One vector is turned by the same rotation once a tick. Each row is the vector after some number of ticks, and that number follows the row.
The counts run from 0 to 126.
[ 1.66 -0.76  1.40 -2.48  0.75 -0.25  2.50 -0.64  1.24  0.28  0.51 -1.34
 -0.34 -4.11  0.77 -5.77 -0.25 -0.05 -0.38 -1.70  1.85  1.12 -2.77 -0.62
 -1.48  1.64  1.45 -1.82 -1.28  2.27 -4.78  0.54 -0.13  0.22  1.16 -0.01
 -1.78  0.68 -0.96  0.68  1.94  1.71 -0.08 -2.57 -3.44 -0.77]
112
[ 1.61 -1.00 -1.21 -0.20  0.07  0.33 -1.02  3.46  2.71 -1.88 -1.04 -1.00
  3.80 -4.60  1.85 -2.64 -3.77  0.97 -0.76 -0.15  0.67  1.25 -1.94 -0.11
  0.53  0.00 -2.99  0.82 -0.98  2.46 -2.64 -1.20 -1.71 -2.74  1.35  0.73
  0.06 -1.12 -3.22  0.32  2.41  1.39  2.11 -0.72 -0.45  0.21]
120
[-2.71  1.30  3.02 -1.32 -0.85  0.78 -1.61  0.43 -0.40 -0.51  0.94  1.67
  2.37 -0.58  2.12 -3.08  2.09  0.40 -0.93 -0.66  3.68  1.19 -0.26  0.38
 -1.16  1.03 -2.33  0.32  2.65 -0.59 -5.33 -1.89  2.02  2.67  0.72 -2.93
  0.95  1.23  1.41  2.01  0.49 -1.99 -2.63  0.67 -0.06 -1.77]
46
[-1.49 -1.16  0.09 -1.31 -1.34  0.04  1.46  1.18  1.01 -0.15 -2.41 -1.33
  1.04 -1.73  0.19 -2.09 -3.34 -0.44  1.14  1.91 -0.75  2.15 -2.50 -1.28
  0.51 -1.55  1.12  0.63 -2.90  3.43 -5.42  1.52 -0.46 -2.10  0.59 -0.97
 -1.59 -1.76 -1.56  2.84  0.40  2.27  3.53 -3.82 -1.88  1.53]
30
[ 2.33  0.72  0.07  1.08  3.32 -1.83  0.42  1.20 -1.30  1.53 -1.95 -1.13
  1.20 -1.18 -1.66 -0.79 -4.08  0.40 -0.60  1.80  2.86  0.15  0.02 -1.89
  0.12  5.40  0.42 -1.27  1.47 -0.83 -1.51 -1.22 -0.75  1.10  2.29  0.59
 -1.74  0.21 -2.68 -1.27  3.05  2.35  1.63  2.90  2.02 -0.13]
62
[ 1.27  2.81  1.34  2.29  2.02 -0.34 -0.49 -0.19 -2.34 -1.83 -0.65  0.72
 -1.33 -1.06  1.73 -1.06  3.27 -0.66 -0.14  1.32 -0.90  1.34  1.55  5.47
 -0.89 -0.82  0.72 -2.21  0.75  3.42 -1.37  2.09 -0.80  0.57  0.29  1.10
 -3.23  1.62 -3.06  1.05  1.86  1.75  0.86  2.86  0.83 -2.40]
14
[ 2.03 -0.40  1.17 -2.02  0.88 -0.69 -1.04 -0.79  1.95 -1.50  0.91 -0.46
 -1.02 -2.58  4.13 -3.37  2.02  4.27  0.35 -0.16  0.17  0.35  1.44 -0.93
  1.59  1.51  0.70 -4.40  2.34  3.41 -2.43 -0.07  0.09  1.42  1.70 -0.90
 -2.89  1.74  0.55  0.51  2.66  1.22  0.52  1.75 -1.07  0.02]
10
[-2.15  1.88  2.46  0.11  3.15  0.19 -2.68 -0.26  1.67  0.50 -1.05 -4.26
  0.59 -0.50 -0.59 -0.78 -0.76 -1.47  0.61  3.18  1.48  4.07 -1.80  3.47
 -0.89 -1.45 -3.23  1.40  1.69  0.30 -3.62  1.30 -0.39 -1.46 -1.19 -1.63
  0.75  0.64 -3.27  2.49  1.99 -1.84  0.91 -0.23 -0.71 -1.07]
125
[ 0.97 -1.26  1.84 -1.07  2.58 -0.28 -1.69  0.62  2.83  1.00 -1.50 -4.63
  1.38 -2.25 -0.12 -1.26 -2.33  0.44 -0.13  2.87 -1.21  2.54 -2.39  1.23
  0.94 -1.34 -2.74  0.93  1.37  1.36 -1.92  0.10 -1.01 -1.66 -2.73 -0.54
 -0.38  2.27 -3.65 -0.86  0.63 -3.75  2.57  0.30  0.59 -1.42]
123
[-4.21  1.66  4.42 -1.53 -1.62  0.00 -1.90 -0.96 -0.41 -0.01 -0.32  0.52
  1.91 -0.33  1.28 -2.28  1.11  0.41 -0.66 -0.08  2.53  2.04 -0.98  1.40
 -1.46 -0.56 -1.98 -0.54  1.97 -0.79 -5.49 -0.60  1.90  1.77  0.20 -2.87
  1.13  0.15  1.32  2.16  0.72 -2.60 -2.72  1.11 -0.14 -1.57]
45
[-1.12  1.77  2.18 -0.44  0.76 -0.25  1.40 -1.54 -0.61  2.42 -0.58 -2.17
 -3.66 -1.70 -1.63 -2.16 -2.96 -1.74 -0.36  0.53 -1.41  3.51 -1.81  2.44
 -1.30 -0.31  2.50 -1.88 -0.89  1.21 -3.90  0.85  1.35 -0.18 -0.97 -0.84
 -1.68  1.81 -4.45  0.08  2.97  0.82  0.43 -1.10 -1.39 -2.53]
22
[ 0.24 -1.43 -0.49 -1.64 -0.26 -0.70 -0.84 -1.23 -1.38 -1.14 -1.28  1.56
 -0.90  1.38  1.19  0.24  2.29  2.20 -0.37  4.77 -0.03  0.39  1.14 -0.81
  0.01  2.17  0.48  0.13  3.37  2.60 -1.02  0.19 -0.19  3.08 -2.78 -1.96
 -4.49  3.22  0.28  3.94 -1.12 -0.32  3.12  1.61  0.74  0.86]
93
[-1.22  0.11  2.31 -1.58 -0.96 -0.84  2.31 -0.60  1.82 -2.21  0.15 -0.33
 -0.41 -2.36  5.06 -0.97  0.96  3.36 -0.20  0.12  0.17  0.54  2.30  0.75
 -0.67 -1.87  0.49 -4.21  1.60  1.57 -3.44  1.09 -0.33  0.02  1.68 -1.09
 -2.30 -1.28  1.32  2.07  2.57  2.26  2.19  2.49  0.56  1.54]
8
[-1.39  0.97 -0.19  1.08 -3.74 -1.33 -1.52  2.12  0.46 -2.58  0.25 -1.43
  1.42 -2.41 -1.25 -1.89 -1.34  0.43  2.05  0.48  0.95  2.27 -1.57 -1.10
  2.04 -0.20 -0.94  1.17 -2.61  3.55 -1.39  2.91  1.30 -2.74  3.42  0.80
 -1.50 -0.27  0.26  1.02  2.70  2.87 -0.40  2.81 -2.62 -1.29]
75
[ 0.17  3.79  0.73  3.14  0.94 -0.70 -0.18  0.78 -1.53 -2.20 -0.08  1.61
 -0.65 -1.65  1.58 -0.71  2.24 -1.34 -0.77  0.49 -0.08  1.90  1.75  5.39
 -1.11 -0.26  0.81 -2.20  0.57  3.10 -1.82  0.87 -0.64 -0.24  0.67  0.75
 -2.35  0.39 -3.73  1.38  2.91  2.97  0.39  1.96  0.24 -1.86]
15
[ 2.38  1.33  3.01 -1.45 -1.41  0.08 -3.35  0.17 -0.86 -1.68 -2.52  1.10
  1.01 -0.92  0.41 -3.33 -1.44  2.19 -2.15 -1.01  0.58 -2.36 -1.04 -0.83
  2.38  2.62 -1.32 -2.93  0.13  2.13 -3.07 -1.13 -0.54  2.95  2.37 -2.30
 -0.70  0.63  0.28  0.85  2.55  1.66 -0.24  3.10  1.55 -1.00]
54
[-3.63  1.30 -1.06  2.18 -1.58 -1.88 -0.54  0.46  2.88 -1.48  0.84 -0.32
  0.96 -1.11 -2.17 -1.73 -0.36  0.65 -2.54  3.11  1.82  2.49 -1.37  0.75
 -0.77  2.40 -0.59  2.80  2.27  0.56 -0.96  2.93  1.02 -0.35 -1.82 -0.80
 -0.06 -1.09 -2.48  3.15  3.61 -0.70  0.71  0.38 -2.81 -1.26]
82
[ 0.59 -1.57  0.38  1.03 -0.21 -0.32 -2.09  1.70 -1.92  0.23 -2.08 -1.02
  2.35 -0.04 -0.08 -0.62  0.72 -0.71  1.89  3.92 -0.51  2.53 -1.99  2.64
  0.14 -2.21 -4.25  3.15 -1.08  3.34 -2.77 -0.25 -1.35 -0.64 -2.27 -0.86
 -1.23  2.78 -1.69  1.16 -1.73 -2.36  0.55 -1.73 -0.01 -0.89]
35
[-2.72 -0.10 -0.76  2.17  0.62 -1.82 -1.52  3.60  2.06 -0.66 -0.83  2.20
  6.14 -1.38  1.10 -1.55 -1.24  2.04  0.72  2.33  2.15  1.98 -0.27 -0.90
 -0.70  1.26 -2.46  1.92  2.19  0.70 -4.19 -0.85 -0.22 -0.42 -0.63  0.08
  1.51 -2.25 -1.64  1.12  0.37 -1.99  0.58 -0.93 -0.21  1.09]
39
[-0.51 -1.09 -0.57  1.33 -3.86 -1.99  0.54  2.94  1.03 -0.56  1.75 -2.44
  0.10 -2.67 -0.54 -1.77  1.30  0.63 -1.16  3.61 -1.05  1.54 -1.05  1.86
  2.14 -0.94 -2.63  3.52 -0.14  1.85  0.02  2.34  1.06 -1.12 -2.80 -0.09
 -1.22  2.84 -1.93 -1.39  2.13 -3.13  0.39  1.49 -0.46 -3.20]
79
[-0.30  1.65 -0.46 -0.93  1.54  1.21  0.02 -0.22 -1.69  1.43  0.74 -0.31
 -2.12 -1.82 -0.39 -3.00 -2.15 -2.77 -0.27 -0.24  1.51  3.32 -2.04  0.57
 -1.42  2.42  0.54 -0.08  0.18  1.94 -3.48 -1.80  2.71 -0.02  0.76 -0.68
 -2.00  2.36 -4.00  2.46  2.02  3.10 -1.74 -2.42 -2.80 -1.95]
24
[-0.77 -0.31  1.61 -1.99 -0.84  0.49  1.27  1.81 -1.00 -1.73 -0.98  2.12
  2.51 -0.99  1.26 -2.00  3.24 -0.89 -3.50  1.47  1.67 -0.63  1.36 -1.04
 -0.04  1.76  0.79  1.27  3.31  0.11 -3.42 -0.44 -0.38  4.28 -0.85 -0.54
 -1.81  2.03  1.71  0.50 -2.49 -2.23  3.15  1.94  3.73 -0.50]
49
[ 4.33  0.22  3.01 -0.64 -0.68 -0.12 -1.35  1.48 -3.19 -0.12 -1.81 -0.17
 -0.06 -0.57  0.72 -2.11  0.54  0.96 -2.64  1.02  0.04 -2.62 -0.60  2.30
  2.62  1.36 -2.55 -1.07 -0.54  1.28 -1.51 -2.05 -1.02  3.11 -0.17 -1.32
 -1.80  3.22 -1.23 -1.58  1.95  0.17 -0.36  2.84  3.91 -2.35]
56
[ 2.17 -1.77 -0.33 -1.27  0.04 -0.47 -3.92  0.99 -0.29  0.75 -1.62 -0.85
  2.00 -0.59 -0.41 -2.20 -1.86  1.63  2.93  2.51 -0.43  2.17 -3.66 -1.87
  1.84  0.11 -3.59  1.68 -1.63  4.16 -2.78 -1.26 -0.13 -0.62 -1.21 -1.28
 -1.90  3.38 -1.43  1.10 -0.99 -0.35  0.72 -1.91 -2.70 -0.24]
33
[-1.18  0.50  0.41  1.14 -1.33 -2.06  1.39  1.35 -0.41 -1.31 -0.54 -3.02
  0.79 -1.01 -2.57 -0.39  0.72 -2.44  2.33  3.05  0.63  3.31 -1.06 -0.23
  1.15 -0.35  1.55  1.48 -1.69  2.45 -1.83  5.67 -0.38 -1.89  2.80  1.43
 -3.35  1.09  0.76  1.08  0.75  2.05  3.00  2.35 -1.13 -0.77]
73
[ 0.25  2.49 -1.28  2.56  1.31 -1.12  0.17  2.59  0.03 -1.48  0.47  3.01
  1.07 -4.03  2.10 -2.05 -1.32  0.56 -1.32 -1.57 -0.16  1.00  2.17  2.01
 -0.78  2.10  1.39 -2.03  0.95  2.70 -1.98 -1.26  1.25 -1.09  1.61  1.47
 -1.68  0.04 -4.54 -0.60  4.08  3.27  0.62  1.21  0.66 -1.25]
17
[-0.09  3.51 -0.17  3.03  0.62 -0.49  0.40  2.00 -0.91 -1.63  0.44  2.53
  0.32 -2.78  2.40 -1.76  0.11 -0.36 -1.02 -0.54  0.29  1.21  2.50  3.95
 -1.31  0.91  1.21 -2.24  0.55  2.89 -2.29 -0.19  0.34 -0.95  1.74  1.72
 -1.24 -1.00 -4.65  0.60  3.62  3.63  0.48  1.73  0.29 -1.68]
16
[ 0.86 -0.61 -2.55 -1.68  1.02  1.48  1.99  2.24 -2.64  0.80  0.17  0.36
 -0.02 -2.06  0.65 -0.88 -1.82 -3.24 -0.59  0.88  0.96  2.96 -1.46 -0.61
 -1.93  1.94  0.17  3.18 -0.31  1.57 -2.49 -2.44  1.73 -0.79 -0.38  0.15
 -3.68  3.92 -3.57  1.24 -1.16  2.06  1.30 -1.83 -0.17 -1.88]
26
[ 0.45 -0.09 -0.40  0.19  0.74 -1.12  2.60  0.19 -3.95  1.24  0.12  3.04
  1.92 -3.53  0.67 -1.51 -2.34  0.11  0.92 -1.53  0.93  2.98  0.26  0.50
 -3.86  2.78  1.87 -1.35  0.89  1.07 -1.54 -2.52  0.05  0.67  0.24  2.26
 -3.51  2.97 -2.24 -1.57 -0.63  1.37 -0.17  3.25  1.20 -1.96]
107
[-1.15  0.28  3.05 -1.73 -1.45 -0.05  1.52  0.77 -0.49 -1.87 -2.40  1.48
  2.42 -0.89  0.38 -1.87  2.53 -1.12 -3.56  1.03  0.81 -0.99  1.01  0.17
  0.16  1.02  2.43 -0.03  1.66  0.43 -4.17  1.63 -1.77  3.59 -0.30 -0.92
 -1.55  0.56  2.14  1.10 -1.56 -1.96  4.17  2.34  3.88 -0.34]
50
[ 0.50  0.54 -2.23 -1.65  1.16  1.78  0.85  1.32 -2.46  0.85  0.59  0.58
 -0.86 -2.02 -0.08 -2.28 -2.42 -3.18 -0.13  0.06  1.63  3.27 -1.68 -0.62
 -1.77  2.49  0.08  1.99  0.16  1.69 -2.88 -2.22  2.47 -0.29 -0.11 -0.49
 -2.95  3.43 -3.83  1.94  0.46  2.60 -0.80 -2.22 -1.66 -2.46]
25
[-0.95  2.33  1.35 -0.41  0.99  0.83  0.36 -1.49 -0.98  2.08  0.14 -1.60
 -2.76 -1.79 -1.08 -2.15 -2.63 -2.74 -0.42 -0.08  0.41  3.65 -2.08  1.89
 -1.67  0.93  1.45 -1.09 -0.67  1.46 -4.24 -0.11  2.44 -0.62  0.13 -1.03
 -1.33  2.12 -4.54  1.90  3.18  2.11 -1.28 -2.04 -2.65 -2.36]
23
[-1.46  0.80  1.55 -1.95 -0.52  0.63 -0.89  1.99 -0.69 -0.84  1.38  2.14
  2.74 -1.05  2.71 -3.33  2.84 -0.24 -2.28 -0.40  3.70  0.22  0.41 -0.79
 -0.93  2.56 -1.78  1.19  3.09 -0.36 -4.30 -2.58  1.46  3.53  0.32 -2.01
 -0.16  2.31  1.58  2.15 -0.79 -2.13 -1.27  1.16  0.66 -1.59]
47
[-0.69  0.02  1.21 -1.99 -0.47  0.89  0.33  1.81 -1.24 -1.19  0.52  2.67
  2.69 -1.54  2.12 -2.69  3.31 -0.36 -3.15  0.24  3.01 -0.25  0.25 -0.82
 -0.53  2.09 -0.46  1.60  3.53  0.05 -3.88 -2.09  0.38  3.53 -0.52 -1.10
 -1.26  2.38  1.83  0.83 -1.84 -2.02  0.90  1.55  2.15 -1.32]
48
[-4.40 -1.24  1.31 -1.93 -5.00  0.01  1.46 -0.97 -0.27 -0.21 -0.29 -0.09
 -0.13 -0.66  0.54  1.89 -2.65  1.73 -1.83  2.09 -1.19  2.71  0.05  0.54
 -1.21 -1.71 -1.00  1.36  1.47  0.17 -1.37 -0.24  1.85 -0.80 -3.30 -3.20
 -2.21  1.61 -0.45  2.38  1.26 -1.39  1.32  3.39  1.96 -1.21]
87
[ 2.27 -1.29 -2.00 -0.40  1.40 -1.38  2.98  3.14 -0.81  0.69  2.12 -3.08
 -0.24 -2.34  0.41 -2.11  2.30 -1.52  1.20  3.13  3.15  1.57 -0.59 -3.21
  1.60  2.69  0.09  2.32  0.97  0.77 -2.39  1.36  1.78 -0.07  3.00  1.44
 -3.27  3.60  0.68 -0.95  0.48  1.63  1.02 -0.24 -0.18 -1.07]
70
[ 2.14  2.35  1.59  2.58  0.61 -1.75  2.37  1.75 -1.51  0.18 -1.52 -1.14
 -0.59 -0.45  0.11 -1.75  1.10 -1.20 -3.70  3.13  2.45 -1.89  0.91  3.93
  0.29  1.53 -0.60 -1.19  0.58 -1.23 -3.38  0.66 -1.78  2.09  0.76 -0.77
 -0.44 -1.81 -3.23  0.44  4.56  1.96  0.64  0.01  3.38 -0.38]
59
[-0.17  0.81  1.93  0.00 -0.94 -1.48  3.35  0.90 -2.12  2.19  1.08 -4.66
 -1.75 -1.24  1.30 -0.96 -0.83 -1.24  1.57  1.46  2.62  2.46 -0.42  0.26
  0.33 -0.57 -1.48 -0.70 -1.14 -0.76 -4.87  0.55  1.94 -1.08  3.91 -0.97
 -1.58  0.12 -0.13 -0.24  3.74  3.36 -2.50  0.08  0.26 -1.50]
67
[ 0.99 -0.15  1.84 -0.18  1.19 -2.01  1.85 -0.05 -2.96  3.05 -2.02 -3.71
 -0.09 -0.90 -2.03  1.34 -3.88 -0.60  1.08  1.88  1.01  1.87 -1.11 -1.00
  0.05  1.50  0.75 -1.42 -0.08 -0.72 -1.74 -0.49 -0.29 -0.04  1.51  0.28
 -3.09  2.18 -1.71 -2.33  1.99  1.30  1.72  4.64  3.95 -1.36]
64
[-3.55 -0.64  0.79 -1.93 -4.68  0.17  1.04 -0.83  1.47 -0.43  0.85 -0.77
 -1.84 -0.35  3.06 -0.33 -0.20  2.68 -1.98  2.36  0.14  1.10  0.02 -0.42
 -0.86 -0.92 -1.53 -0.77  1.32  0.38 -3.78 -0.25  2.61  0.47 -2.05 -4.15
 -1.32 -0.56  0.04  4.49  2.72  0.42 -0.29 -0.31 -0.15 -0.06]
89
[-3.12  0.82 -0.67  2.44 -2.46 -2.21  0.72  1.10  2.99 -1.47  1.37 -1.69
  0.11 -1.83 -2.10 -1.95  1.02 -0.01 -2.69  3.84  0.83  1.91 -1.05  2.46
  0.32  0.61 -0.74  3.26  0.93  0.50 -1.22  4.15  1.17 -0.13 -2.58 -0.73
  0.19 -0.40 -2.46  2.03  3.52 -1.85  0.66 -0.11 -2.21 -1.66]
81
